(in the rows, 128 means zero)
Each named move below is a turn or a mirror, shown by a few rows before and after it. Which moves, in which order, take the first row of each later pair to the second? The first pair is answered.
J_174 (before => after):
[ 83 124 108 142 136  92  93 107 174 136 164 121 165  84 124 167 118 104
 133 143  93 127 160 117 152 130 129 131 114 124 138 105 141 133 163  89
 138 123 126 157 147 110] => [101 138  97 129 141  92  99  99 152 154 156 112 153  89 138 166 118 124
 132 133  88 118 164  87 162 125 139 151 106 138 145  89 137 143 154  97
 135 128 117 154 147 120]
[144 145 101 132 125 129 135 115  94 140 108 107 126 147 144 118 126 135
 103 103 142 129 165  96 137 123 143 148 113 127 146  82 116 112 135 143
 145 168 144 112  96 128] => [110 116 126 159 115 132 122 129 140  98 124 126 152 138 115 124 126  92
 101 121 152 149 155 159 115 131 124 104 129  97 135 119 121  92 155 125
 152 157 165 119 101 111]
[118 130 144 137 127 142 106 142 147 103 120 177 113 113 125 124 110 115
 124 112 115 155 163 152  95 142 128 130 139  88 130 155 124 104 148 118
 137 132 132 130 148  94] => [149 155 121 113 137 141 117 127 107 142 104 160  91 122 150 118 109 152
 127  95 105 140 173  94 116 135 144 170 123 114 138 125 119 122 130 135
 132 143 115 123 143 110]
J_44 (before => after):
[113 120 134 136 104 130 108 115 135 110 118 166 127 118 119 129 138 114
 120 144 102 158 126 159 110 124 129 129 146 114 152 135 122 103 139 106
 129 127 122 149 123 124] => [111 130 127 138  98 135 116 115 138 129 115 160 136  97 136 130 115 118
 114 147  90 141 139 146 110 131 131 121 147 112 138 135 123 113 139  99
 140 123 130 141 127 114]
[120  99 172 109  92  96 148 129 143 109 136 184  68 136 135 130  85 151
 101 119 139 142 121 154  58 154 174 148 115 134 145 136 144  99  98 116
 103 115 121 155 196 110] => [121 109 166 112  87 100 155 128 147 125 131 177  74 117 149 128  66 156
  95 122 127 127 134 142  60 159 178 142 116 133 133 135 146 105  96 108
 111 112 127 147 199 102]
[ 98  92 141 138 120 141 107 104  81 133 194 131 108 162 122 106  96 109
  83 153 111 133 104 116 138 126 164 149  72 108 180  92 131 146 113 107
 122  97 104 116 152 170] => [ 87  89 154 141 121 140 112 107  94 120 200 135 118 154 115 105  97  95
  84 157 113 138  95 139 131 128 161 133  76  96 169 106 131 142 116 106
 125  90 109 119 159 164]
[133 165 100 104 143 111 149  77 129 169 112 124  90 120 151  98 109 145
 109 108 113  91 148  81 121 144 159 151 147 122 108 151 132 167 122 109
 154 147 144  95 142 114] => [144 145  99  95 158 102 125  77 108 143 116 133  66 172 122 104 153 150
 122  99 134 122 129  84 129 130 155 182 142 136 147 137 132 153 122 129
 128 164 121 113 131 139]
J_9 (before => after):
[134 156 141  66 151 106 188 109 108 149 118 125 114 141 150 106 134 167
 141 117 137 113 106  96 152 103 165 159  88 139 103 103 106 158  84 185
 110 108 127 123 132 166] => [135 151 147  58 146 103 181 106 108 134 124 145 109 149 146 114 137 168
 138 115 133 119 103 107 140 103 171 166  86 142 115 107 116 146  78 183
  96  99 119 134 136 158]
[155 153 146 109 159 116 130 121 121 141 135 121 118 138 131 135 151 134
 125 126 144 141 113 126 136 130 126 138 102 142 111 132 135 118 120 146
 117 144 139 119 129 129] => [155 151 146 110 158 115 127 122 119 141 136 121 118 140 131 138 151 136
 125 127 143 142 113 126 136 131 126 138 101 148 112 131 137 117 118 144
 116 146 138 122 128 129]
[144 149 103 136 125  83 128 107 135 174 116  99 138  95 120 153 100 165
 102 149 134  95 135  96 136 133 137  98 124 132  88 122 113 149 107 121
 154 135 112 116 135 140] => [171 152 124 118 128  89 143 111 147 132 113 135 115 102 117 132 113 155
 124 137 138 111 127 126 106 132 157  87 132  85  77 149 117 131 100 144
 158 117 105 122 158 126]
[117 132 123 121 127 133 137 130 139 111 129 166 134 106 133 127 105 128
 125 119 122 116 135 131 110 134 136 107 141 117 115 150 148 113 105 116
 133  96 130 146 144 113] => [101 127 110 128 123 127 123 127 132 132 135 153 147 108 133 145  95 135
 109 128 116 108 138 116 124 135 124 118 135 152 128 134 151 119 106 100
 126 106 131 146 130 119]
J_971 (before => after):
[100 127 130 157 135 139 131 142 143 129 139 129 151 139 117 145 148 109
 142 141 129 134 107 155 141 124 116 113 136 128 118 141 115 129 154 132
 132 124 127 129 119 146] => [100 138 138 146 135 137 144 135 143 133 142 134 155 127 124 142 139 110
 139 142 122 125  99 160 134 126 124 108 132 126 104 144 117 133 145 131
 131 111 129 129 128 139]
[121 139 157 107 132 113 145 125 119 135 143 121 125 133 119 114 138 110
 122 139 129 129  77 159 127 118 145 122 125 126 106 135 141 140 119 146
 102  99 124 137 134 137] => [122 113 142 133 132 116 112 139 122 122 137 110 116 163  99 120 162 107
 128 133 146 150  92 150 140 116 127 130 137 128 138 125 136 132 139 146
 106 129 123 137 113 152]
[125 148 126 128 137 138 151 124 120 144 117 100 131 112 148 114 108 128
 132 133 118 114 128 123 138 123 135 114 131 130 102 138 114 141 118 142
 138 124 132 113 131 132] => [125 127 113 149 136 140 122 139 122 133 112  89 124 135 131 119 126 125
 139 127 133 132 140 115 149 120 122 121 141 131 129 130 110 133 137 143
 140 150 133 113 113 144]
J_995 (before => after):
[ 91 121 126 146 100 109 135 110 132 166 163 129 165 115 132 166  89 144
  86 147 117 102 128 143 145 144 110 147 108 192 135 106 162 118 112  86
  94 115 101 159 139 115] => [181 144 133 107 143 126 176 111 103 129 123 137  78 160 136  99 163 150
 159  93 152 137 114 133 142 118 153 160 116 111 125 116 134 114 104 176
 119 117  75 151 159 144]
[152 109 114 156 127 144 106 143 135 104 113 122 104 150 115 109 155 121
 146 112 143 152 151 127 125 123 134 135 147  99 151 130 123 113 149 139
 145 159 132 127 119 134] => [110 105 106 169 111 135  92 138 140 133 129 108 142 131 115 141 122 125
 112 136 127 129 155 124 134 132 114 137 139 147 159 116 133 123 151  99
 132 160 140 130 104 130]
[136  99 124 119 114 108 116 139 133  90 142 157 126 144 117 151 111 122
 125 116 129 137 136 110 100 121 163 143 139  91 134 148 130 106 115 120
 117 128 119 126 132  95] => [120 108 111 113 118  98 119 123 108 133 149 128 139 141 123 167 102 138
 106 126 124 118 129  81 128 116 154 165 124 140 139 121 129 127 110 108
 102 137 116 123 117 114]
[136 156 110 119 138 131 153 121 104 168 122 117 127 136 143 136 136 144
 137 121 120 107 143 119 133 118 107 128 109 154 126 108 111 152 110 135
 130 126 125 125 119 137] => [148 138 127 132 125 140 143 141 141 117 120 153 117 133 136 127 138 121
 151 114 123 127 157 158  97 127 114  99 129  98 120 143 118 123 120 138
 147 112 130 129 136 108]

(two moves a pair)
[136 151 129 101 128 125 153 128 109 148 130 133 129 121 150 119 117 146
 129 125 116 118 116 127 128 122 135 132 126 127 106 131 132 138 120 136
 119 109 134 123 136 133] => [117 128 142 115 124 122 138 138 129 113 142 147 137 129 123 125 130 122
 133 134 129 139 107 166 117 123 124 117 134 114 112 149 134 121 133 129
 116 108 139 130 135 128]	J_44 J_174
[107 123 159 107 107 123 153 118 148 100 146 157 148  83 139 143  89 114
 101 134 102 117 130 162  80 158 158 109 134 112 112 163 147 115 119 102
 125  73 136 133 149 101] => [149 100  97 128 117 128  98 130 100 124 114 112  96 152 131 148 136 157
 119 100 125 140 169  67 135 141 147 175 138 153 193  98 130 118 137 125
 126 148 113 126  98 155]	J_971 J_174
[134 122 128 148 128 121 123 141 116 126 118 115 112 150  89 119 161 129
 131 118 149 154 123 125 138 129 128 131 120 120 143 133 128 133 139 151
 134 141 120 134 113 153] => [123 146 147 115 121 110 146 117 110 138 137 141 130 125 107 131 129 141
 109 131 122 130 107 137 119 134 144 138  98 143 122 136 146 135 108 134
 111 107 113 149 136 132]	J_971 J_9
[159 139 145  90 145 125 151 115 118 125 122 151  98 143 142 107 153 138
 147 113 129 135 119 129 120 126 162 137 120 122 115 134 132 114 108 157
 120 117 112 149 148 121] => [ 92 125 143 117 126 111 128 111 134 150 151 138 157 116 131 149 112 125
 102 152 114 116 115 147 129 138 128 128 113 177 118 126 144 122 116 102
 103 119 131 155 131 112]	J_174 J_995
[137 106  77 178 100 137  98 148 150 157 128 105 131 118 142 131  81 126
 103 126 118 115 190  86 124 164 129 123 152 137 145 121 146 117 142  85
 148 141 135 123 108 129] => [143 152 119 107 113 124 160 109 125 163 145 138 133  97 164 122  66 138
  99 131  95  92 139 114  99 159 163 131 121 143 103 135 157 124  92 101
 119  84 116 139 150 114]	J_44 J_971
[107 124 102 117 104  99  85 130 148 120 144 141 136 143 123 151 113 141
 105 127 104 143 149 113 130 130 108 188 136 193 162 121 148 113 116 107
  95 115 116 139 127 133] => [105 134 121  98 109  94 103 120 143 113 153 154 139 140 122 149 115 140
 105 133 101 141 129 133 120 127 114 186 127 188 147 130 152 112 104 112
  85  95 111 146 141 128]	J_971 J_44
[123 134 119 110 141 115 114 133 103 126 148 153 112 171 109 140 119 122
 135 123 108 112 134 129 167 124 147 176 113 141 145 136 159 112 111 117
 128 103 121 124 130 132] => [107 135 128 108 145 112 122 130 105 125 155 149 123 169 102 140 120 112
 133 131 113 111 116 145 168 122 141 166 109 143 136 142 156 115 111 115
 124  98 126 126 131 136]	J_44 J_995
[155 143 124 135 112 162 150 155 162 108 122 171 100 110 156 102 104 132
 134 115 102 133 155 133 106 147 148  93 154  61 107 155 145 117 124 143
 157 127 146 117 148  84] => [176 132  93 146 116 162 124 160 140 118 107 149  76 143 152 105 126 153
 141 100 114 143 175  86 132 139 144 125 155  82 146 123 136 118 135 153
 157 164 137 113 124 109]	J_174 J_971
[138 149 125  84 122 132 163 149 122 128 128 125 127 122 129 132 145 147
 130 107 123 147 114  91 140 106 154 127 133  93 113 126 108 116 138 134
 153 132 117 130 140 119] => [116 130 131  86 102 122 136 148 131 112 148 154 143 125 120 160 129 148
 106 119 112 145 113 108 123 115 146 137 128 121 135 128 130  99 131 106
 128 124 109 149 141 100]	J_9 J_995
[125  97 112 140 114 181  93 152 142 120  94  93  99 112 106 113 144  59
 163  86 146 153 149 123  96 133 120 104 137 116 133 166 118 120 154 145
 205 163 128  85 131 136] => [149 145 106  94 113 177 130 124 105 175  88  92  95  84 155 112 108 104
 147  79 111 111 154  76  97 135 149 134 114 145 114 143 125 142 114 149
 194 142 114  80 148 127]	J_971 J_44
[120 123 135 128 157 123  91 126 144 106 133 136 126 144 131 135 155 152
 134 126 118 134  97 114  95 131 140 141 140 154 168 148 139 103 127  96
 132 159 108 147  96 141] => [103 122 127 151 163 128  99 135 157 127 126 103 140 127 131 126 152 137
 135 133 126 129 101 112 111 130 125 115 149 141 148 151 123 120 147  93
 156 171 131 129  87 149]	J_9 J_174
[138 144 141 116 144 117 143 142 117 125 130 133  93 137 120 122 123 134
 130 110 146 120 119 141 124 126 142 137 118 116 125 123 136 107 129 144
 112 119 119 134 152 132] => [115 140 134 130 125 116 128 144 127 140 138 132 120 117 126 143  93 134
 105 123 130 105 135 137 121 137 132 133 119 139 127 117 148 108 130 113
 109 119 129 135 148 118]	J_995 J_44
[ 75  96 117 166 139 121 112 138 153 115 138  99 155 139 113 152 144  94
 115 146 158 148  99 161 126 130 103 102 123 143 127 127 122 119 156 102
 140 147 147 129 101 155] => [100 105 118 137 160 114 123 124 120 117 136  96 129 169 111 142 173 111
 127 132 168 154  77 149 136 116 116 134 108 156 138 111 115 124 142 126
 122 149 124 137 101 179]	J_174 J_44
[100  71 115 164 125 133  39 135 135 124 129 109 130 131 106 174 147 102
 151 142 144 135 149 121 128 136 124 116 159 160 161  97 126 107 153  86
 142 159 141 116  93 142] => [109 147 148  88 129 126 126  91 110 173 137 129 145  66 164 157  93 126
 135 147  96  78 118 121 103 142 170 114 126 164  87 111 138 137  95  92
 134  91 134 113 144 113]	J_971 J_174
[126 144 113 170 137 140 105 132 120 190 139 100 136 119 131 102 101 108
 132 118 154 134 166 124 131 105 127 118 124 149  95  99 129 120 130 136
  80 168 163  76 113 200] => [151 161 150 134 139 141 138 121 129 149 144 152 118 113 140  81 102 101
 148 109 145 138 148 166  88 107 160 106 121 102  68 136 140 100 106 158
  77 123 151  88 155 170]	J_971 J_9
[ 94 108 105 142 117 136  99 159 122 114 151 105 130 112  98 145  96 142
 138 141 138 104 137 112 161 156 123 144 147 194 176 124 144 110 115 104
 107 167 108 143  91 109] => [142 119 105 123 141 144 115 159 103  98 131 107  84 142  99 113 136 151
 175 112 157 124 131  99 163 141 146 157 147 158 177 124 132 108 112 151
 117 173  92 139  98 126]	J_995 J_9
[150 113 143 124 119 142  76 120 156 137 154 107 110 164 131  84 133 172
 157  99  87 144 132 113 104 165 119 135 125 116 127 151  65 122 183 115
 129 148 135 146 121 114] => [132 136 153 105 115 134 100 104 150 162 165 109 133 134 149  90 104 176
 139 113  67 117 120 117 100 169 124 132 109 135 103 152  73 135 165 102
 119 125 139 146 133 102]	J_971 J_995
[147 124 109 138  75 157 123 131 106 107  73 126  72 123 165  60 108 154
 172 152  96 118 121 123 159 139 117 103 121 101  75 169 128 156 116 148
 166 136 108 104 159  99] => [130  98 118 156  69 155 100 142 126  72  84 140  78 138 137  69 122 133
 175 158 110 141 115 157 148 138 103  91 132  92  87 183 133 139 130 140
 160 137 113 116 156  96]	J_44 J_174
[135 140 136 108 125 113 141 119 116 122 131 154 132 108 125 121 114 142
 112 137 118 130 106 111 127 135 143 130 114 145 114 124 137 121 101 131
 120 119 111 133 131 125] => [127 107 128 140 120 116 108 138 132  97 130 149 131 130  98 127 135 127
 119 137 136 155 116 119 133 136 123 125 130 140 140 124 131 107 126 126
 124 143 116 136 112 133]	J_174 J_971
